Each row is where one point has got to under a steady rotation. How many steps took it there?
The counts run from 0 to 415.
[ 10  -8  18  -3  16  -2  -4   9 -14   3   3   3   5   0  -4  37  -7   8
   1 -12 -17 -15   3   7  -7  14  -1   4 -12  -4   2   5   9  -8 -14  -7
  16  13   7 -28  -8   8 -21  15   3   4 -14   4 -14  16   9   8 -11   9
  -7  -6  11  -3   0   4  13  28  -8   8   9  -2  -8  -1  -2   0   0 -12
 -22 -20  -8   5  -5   8]
169
[  1   7  13  -8  10   9   8  -6  -6 -13  14  -2  -4  10   7  13  -4  -4
  -5  -2 -11 -28  -8   3 -13   3  12  -6  -4   7   7   6  12 -11  -9 -14
   0   8   6 -33  -3   9 -20   8 -10  -6 -16  12  -2   9   6  -5   1   0
 -14   1   8  -7  -2  12   8  19  -2  11  11 -15   0   4  -9  13  -1   6
 -21 -13  -6 -17 -20   1]
130
[ 10  -3  15   6   0  -7  -3   5  -6  -3 -14  -1   7  -3   0  21   5  -6
   1 -10 -23 -15   5   0  -2  10  -3  12  -7   4 -25   6  21  -8 -11  -6
  17  15   5 -17   6   8 -31   7   9  -5  -3   6  -9   7  10 -12  -7  -4
 -10  -6  12  -7   7  -8  10   6   7  15  16  -6   0  -5   6  -3 -13 -15
 -27  -6  -2  -7 -10  -2]
367
[ -7  -2  23   1   7  -7   2 -10  -8  -6  -2 -12  -1   4   2  16  -8   2
  -9  -6 -23 -14 -18   0   2  12  -2  20  -9  12 -20  -2  25 -14  -5  -4
   9  19  16 -14   8  10  -9   6  18 -12 -16  -1  -9  14  13  -7   0 -15
   2  -9  10  -9  -4  -6  10   1   3  -1   3 -11   5  10   3   0  -9  10
 -14  -8  -3  -6 -22 -10]
228
[  5  -4  11   6  -3   5  11  -1  -5   7  -3  -1  -2  -9  10  15   1   4
   1  -1 -10 -19   0  -8  -6  18   2  -7 -18   7 -10   0   0  -6   6 -13
  -4  -5  21 -33  -6  14 -17  -4  16  -6 -27   3 -16  14  13  14   2 -17
 -14  -1  10   3   6   5   3  17   3   7   9  -4  -7   0  -3  13  -8 -16
  -6 -16   9  -8 -22   5]
138
[ -9  -4  11  -2  15 -17  22 -10 -11  -8   2   7   3  -2  -1  21  -6   1
  -2  -4 -24 -18 -13   9 -10  13  -1   2  -6  -5   5   2  21  -2 -15 -11
  13  19   3 -28  -3   4 -23  14   4  -3 -15   3   2  22   5  -7 -10  -6
   1  -6   7 -17   4  -4  10  13  15  10   7  -2   6  13  -1  -5  -9   7
  -9  -7  -1 -16 -20   0]
191
[  5  -6  15   4  -3  -3  14  -2 -15  12   4   6  -7 -11  -6   8  -6   1
   8   9 -15 -13  -7   0 -10  16  -2 -10  -8  12  -8   2  -2 -13   2  -3
   7   2  18 -25  -8   9 -28   2  12  -2 -14  17  -3  19  16   1   3 -22
 -14  -3   7  -1   0   7   2   8   6  31  13  -3   1  -8   8  13  -2  -4
  -5 -19  -5 -13  -5  10]
325
[  1 -10  21   0   1  -4   7 -10 -17  -1  -1   2   0  -4  -3  19 -11  -2
   5   2 -22 -20  -8   1 -12   0  -1  11  -9   4 -10  10   8 -13 -15 -24
  10  11  17 -25  -3  17 -21   8   7  -1  -9   0  -2  13   9  -9   0 -14
   4  -8  16 -11   8   0  10   7   5  15  10 -11   0  14   4  -6  -1   1
 -15  -2  -6  -6 -13 -11]
4
[  1   4  12   9   0   9  15  -9  12   5  -4  -9  -7   6  11  10   1  -4
   2  -5  -4 -14  -8  -1 -12  18  -1 -13 -13   4  -1  -4   2  -8   4 -11
   2  -4  12 -23  -6   6 -29  -3   7   0 -20   8  -9  21   2  -8  -7 -14
 -20   0   6   7  -4  13   9   5  -2  21   7 -13   3 -19  -1  14  -9   1
  -7  -8   2 -20 -28   2]
281
[  0  -1  11   3   2   8  -1  -1   8  -5 -24   6   0  11  12  16   2   0
  -3 -15  -4 -16  -1 -12  -7   5   1   5  -6   6 -17  10  22  -2  -7 -10
   9  -3   0 -17   6  14 -22  -7  16   0 -18  -7  -9  20   9 -13   1 -15
   8   1   9  -4   6   1  13  20  -8   9  10 -11   7 -10   2   4 -16  -9
 -20  -6 -11  -5 -18  -7]
262
[ -6  -7  10  -9   5  -3  -1  16  -6  -1   2   9  -4  12   5  16  -7   7
 -11  -9 -19 -17   7   1   0  18  -7   6  -8   3 -31   4  26 -14 -14   0
  18  15  12 -21  -4   3 -17   7   9   4 -11   0 -12  25  17  -2   5  -2
   6  -3   9   0  -3   3   3  15  -5   8  13  -6   8  -5   1  12 -11  -4
 -12  -9  -7   2   1   0]
64
[ -7   6   8   6   9   1   9 -10  14   1 -15   2   5  -5   2  18  -2 -10
 -12   2  -1 -16   0 -14   5  16   1  -5  -1  17  -3  -4  12   1   2  -2
   3   5   4 -23   4   7 -20   6  17   1 -33   0   1  29  -6  -5   0 -16
  -2   5  -1   1  -5  -4   4  26  -9   5   0   5  -5  -3   3  10 -10  -3
 -11 -26 -15  -6 -24  -2]
299
[  1   5  20  10 -15  13   0  -5   4  -1  -5  -2  -1  -1   6  12  -4  10
  -9 -12 -18 -12 -13 -16  -7   9   9   3  -6  20   1  -1   1  -5   3  -1
   8   0   7 -18   7   9 -22  -3   7 -12 -23   1 -11  12   6 -17  -4 -23
 -16 -15   0   6   1   0  15  15  -2  13   4 -12   3  10  -1  -3 -18  -6
 -14 -11 -20  -5 -26   2]
111
[ -7  -3   7  -4   0   0   5  -6   2  -7  -1  -9  -1   5   9   7  -4  -2
  -2  -7 -17 -11  -9   8  -2  19  -3  15  -5   4 -18   4  15  -2 -10 -18
   9   6  10 -18  -3  15 -17   7  23 -13 -15 -11  -4  27   2  -2  -8 -18
   9   4  20  -5  -6   2   3   6   9   4  16  -6  13  -1   8  17 -10   3
 -10  -6   7 -12 -19 -19]
382
[  1  -1  24   9  -5   1   7  -4  -4   4  -4  -4  -6  -1   3  11 -10   2
  -5   4 -18 -23  -7 -10  -2   9   8   4 -14  18 -16  -2  15 -10   7  -4
   4  11  16 -22   9  10  -7  -4  13  -3 -19  15 -16  13  17  -8   2 -18
 -19  -4   3   4  -3  -1   5   4  -6   2  -6 -15  -2   6   8   0  -8  13
 -22 -12  -2  -5 -17   5]
106
[-12  -2   5   1  15 -14  13 -14  -3  -7   6  -4   4   2   0  17  -6  -4
  -7  -1 -21 -11 -12   7   1  19  -3   6 -10   9  -2 -11  16 -12  -7 -18
   8  17  11 -19  -8   5 -13  14  18  -9 -18  -3   6  19  -4  -5  -2 -10
   1  -2  12 -15  -8   2   4  12  10  -9   7   5   0   7   2   7  -3   1
  -5 -20  -4 -17 -32 -12]
195
[-13  14   9 -11   5   0  11  -6   1  -6   2  -5   9  -3  20  13  -3   1
 -16  -2 -16 -25  -2  -2  -3  12   5   0 -14   6 -20   4  23  -7  -2  -3
   6   7  16 -32   8   1  -5  -1   5  -7 -22   3  -8  12  14  -5  -1 -12
  -6  -4  11  -5  -7  11   5  15   1 -10   1  -3   7   6  -6  19 -17  -4
  -6 -13   6  -6 -23  -4]
256
[  4   3  13   3  -2   7  14 -20   4 -13 -10  -3   6   0   8   7   0   9
  -3 -18 -13 -15 -12 -18 -15   8   5  -9  -1   9   8   7   6  -5   1 -11
  11  -3   5 -27  -1   8 -33  -5  -7  -6 -25   0  12  14   9 -19  -5 -16
  -2  -4  -6  -8   9   8  16  20  -3  15   9  -8   3   3  -5   1 -19  -8
  -4 -14 -15  -8 -23   4]
115
[  6 -23  25  -2   7   4  -6  -1  -9   4 -10   0  -2   8  -1  23  -9   2
   6 -13 -10 -16   0  -8 -15   6   0   8  -2  -1   7  12   4 -10  -4 -11
  15   8   6 -22  -6   5 -29   0   7  10 -25   0  -3  19   7  -6  -2 -12
   4   2   6  -3   3   5  13  28  -5  16   3  -8  -5  -8  -1  -5  -7   2
 -18  -9 -27   4  -5   1]
307
[ -1 -17  16  -6   0  -6   5   2 -15   2  -4  14   7  -4 -11  23 -13   6
   2  -7 -25 -15   1   2  -9  16  -6   5 -10  -3 -14  11  13  -5 -13  -4
  23  10  13 -19  -6   8 -25   9  11  12 -15   5  -9  27  14  -2  -5 -12
  10  -5  11  -5   2   2   9  18   6  22  11   3   6   3  10  -5  -4  -3
 -13  -9 -14   3   3  -4]
186
[ -7   5   8  -2   0   2  -5   3   3 -12   1  -3  -7  20   2  10  -1  11
 -16 -15 -13  -8  -8   4  -8   8   1   8  -1  16   1   3  24 -11  -9  -8
  12  10   1 -24  -6   5 -18  12   4  -8 -16  -9   1  15   1  -7  -1  -1
   4  -8   3 -13  -4   1  17  24  -9   5  20   3   1   8  -3  15  -9  -4
 -15 -15 -25  -6 -19 -17]
234
[-12  -5  25   0  -6  -1   3   1  -2   6 -10   3  -2  10  -4  15  -5  -1
 -17  -2 -17 -11   2  -5   5  22  -5  16 -11  11 -26  -4  22 -14  -4   0
  13  20   6 -17   5  -3 -14   2  25  11 -16   1 -14  19  21 -11  -3  -9
  -2  -9   2   7  -8  -2   7  18 -10   1  -4  -5   8  -2   7  10  -9   7
 -13 -21  -8   4 -11  -5]
409
[-12  -6  21  11  -7 -10  13   2  -8   1   3  -1  -2  -1  -2   9 -12  11
  -9   2 -19 -13  -8  -1   1  14  -4  12 -16  18 -21  -8  27 -13  -2  -9
   9  14  24 -22   1   1  -9   1  22  -5 -19  -1  -6  15  15  -3   6 -14
   5  -9  11  -2  -6  -7  10   2  -4   3   0  -6   7   6  15  -3  -2   8
  -9 -16   0   3 -18 -12]
227
[ -4   2  20   8 -12   4   8   3  -5   1  11  -2 -15  11   2   6  -8  16
  -1  -5 -20 -16 -11   4 -16  17  -2   0 -15  11 -22   0  13 -13   0  -4
   6   7  19 -23  -3   1 -25   0   5  -5  -5   2 -15  10  21 -11   2  -5
 -18  -5   5   4   4   3  12   6   0  20   4 -19   9  -8   8   4 -11   3
 -20  -5  -2 -11 -19  12]
248
[ -2 -14  20  14   5   1   7   2 -11   7  11  -9   0  -8  -8  21  -7  -1
  -2   4 -16 -11  -4  11  -5  18  -8   6 -13   7  -8  -9   1 -16  -2 -13
   3   6  18 -25 -10   4 -21   5  19  10 -19   7  -5  10   3   7  -4  -4
  -7   6  15   5  -8   1   5  17  -4  14   5  -2 -10  -3   4  14  11   3
  -8 -21   3  -7 -12  -2]
166
[ 10 -14  25  12  15  -1   8  -4  -7   1  -1 -10   0   4  -9  24  -7   0
  -2  -2  -7  -5   2   8 -15  15 -10   1 -12   9  -1  -7   2 -12  -2 -16
   9  10   8 -21 -13   0 -25  10   9  13 -22   9   2  12   7   7  -4   1
  -3   2   7  -2   5   5  18  20  -9  18  -1  -1 -12 -11   5  10   8   2
  -5 -22  -1  -6 -10   9]
165
[ 14  -2  24   1  10  10  -6  -3  -1  -2  -8  -7  -8  11   2  21  -3  -9
   1  -9  -2 -22   5  -2  -5  -2   4  15  -7   8  -9   7  16 -13   1 -20
   2   9  11 -17  -7  17 -19   3  12  -3 -22   7 -13  17  -2  -6   4 -11
   7  -1  15   4  -1   0  14  24 -17   6   9 -18 -10  -2   3   4  -2   2
 -26  -9 -15  -4  -5  -9]
124
[ -9  12  13  -6   4   3   8   5   1  -9   8  11  -5  14   7  12  -4   7
 -14  -3 -12 -26  -1   3  -9   8   1  -6  -4   9 -17   1  27 -13 -11   0
  10  14   3 -30   1  -4 -11   2  -6   2 -19   8  -9  13  14  -9   6   6
  -6  -2   4  -9  -1   5   8  29  -8  10  11  -4   5   5  -3  10  -7   1
 -19 -14 -11  -4  -7   5]
251
[  6  -2   8   4   0   6   7   2  -4  10   5  -1  -5  -3  -4  15   0  -2
  -5  -1 -11  -9   5  -3  -2  22  -4  -2 -20  17  -9   2  -4 -17   4 -16
   2   2  15 -26 -20  13 -24   9  18  -6 -25   4 -10  18   0   9   5 -14
  -8  -6   6   0  -6   7   5  22  -2  10  13   4 -12  -4  -2  15   2 -16
  -8 -26 -16  -8 -18   1]
320
[  6 -10  14   1  17 -12  13  -7 -11  -6  -2   1   7  -1  -3  21  -1  -4
   5   6 -11 -26  -6   6  -7   1  -6   5  -1   5  -9   2  20  -9  -2 -23
  11  13  18 -28  -6   9 -20   2   6  -3 -25   6  11  21  10   7   0 -13
  11   5  13 -17   3   0  10   2   3  14  17  -2  -4   0   7   3  -2   2
  -6 -14  -5  -6  -6  -6]
345
[  5  -2  10  -5  23 -13   8  -4  -8  -6   1  -3   6   0   8  17  -2   2
  -4  -5  -9  -7   3  11  -4  12  -4   6 -13   6  -7  -4  14 -10  -2 -21
  10   8  10 -31 -15  11 -17  12   7  -6 -27  -7   2  12   1  14   1  -2
   8  -4   8 -14   4   1  12  22   7   0  20   4 -13   0  -4  12   2 -16
  -8 -17  -1  -6  -8  -6]
15
[  4  10  17  -6  21  -3  -6  -5   1  -7   1  -7  -4  12  12  13  -7  -5
 -14 -18 -17 -14  -9  -7   2  20   2   9 -14   7  -4  -6  18 -16  -2 -14
  10  17   7 -17  -8   8  -5   7   7  -8 -27  -1  -7   7   0  -7   3  -2
 -14 -12   0   0  -3   2  12  16 -13 -15   0 -14  -1   1 -11   4  -9  -3
 -21 -15 -14  -5 -23   3]
91
[  4   0  13   4  16  -5  21 -13  -8  -9  11   1  -5   3   2  12 -15  -1
   3  -4 -16 -22 -14   2 -16  12   2 -11 -10   3  21  -8   1  -9   2 -16
   9   8  10 -29 -14   2 -16   9   1  -1 -19  10   9  15   4  -1  -4  -8
 -15  -5   3  -8   7   9  13   8   5  14   1 -15  -2   2  -4  -3   0   7
  -7 -10 -13  -7 -19   8]
313
[-17  -6  14  19  -8  -3  11  -8   2  -5   1   1  -1   5  -3   9   1  -2
 -13   4  -6  -8 -12   5  -4  14 -10   2   4  11 -21   2  21  -8  -7  -9
   4   8   9 -19  -5  -4 -26  11  23   0 -12   2   4  30   4 -12   1 -10
  10   1   9  -8  -5   3  12  15   3  24  10   6  15   1  11  11  -3   8
  -4 -13   7 -14 -24 -15]
40
[ -8  15   3 -11   7   3   1   2   6 -11  -4  -3  -4  14  14   6   1   0
  -8 -11 -18 -17  -8  -2   4  29   1   2 -11  -1 -15   6  16 -11 -12  -6
  14  10  -1 -19   4  14 -23   9  10 -21  -9  -1 -13  20   7 -12  -7  -9
 -10  -8   5   1  -2  -1   0  16  10   2  19  -8  20 -12  -2  14 -21 -14
 -19  -3  -1 -18 -19   4]
399
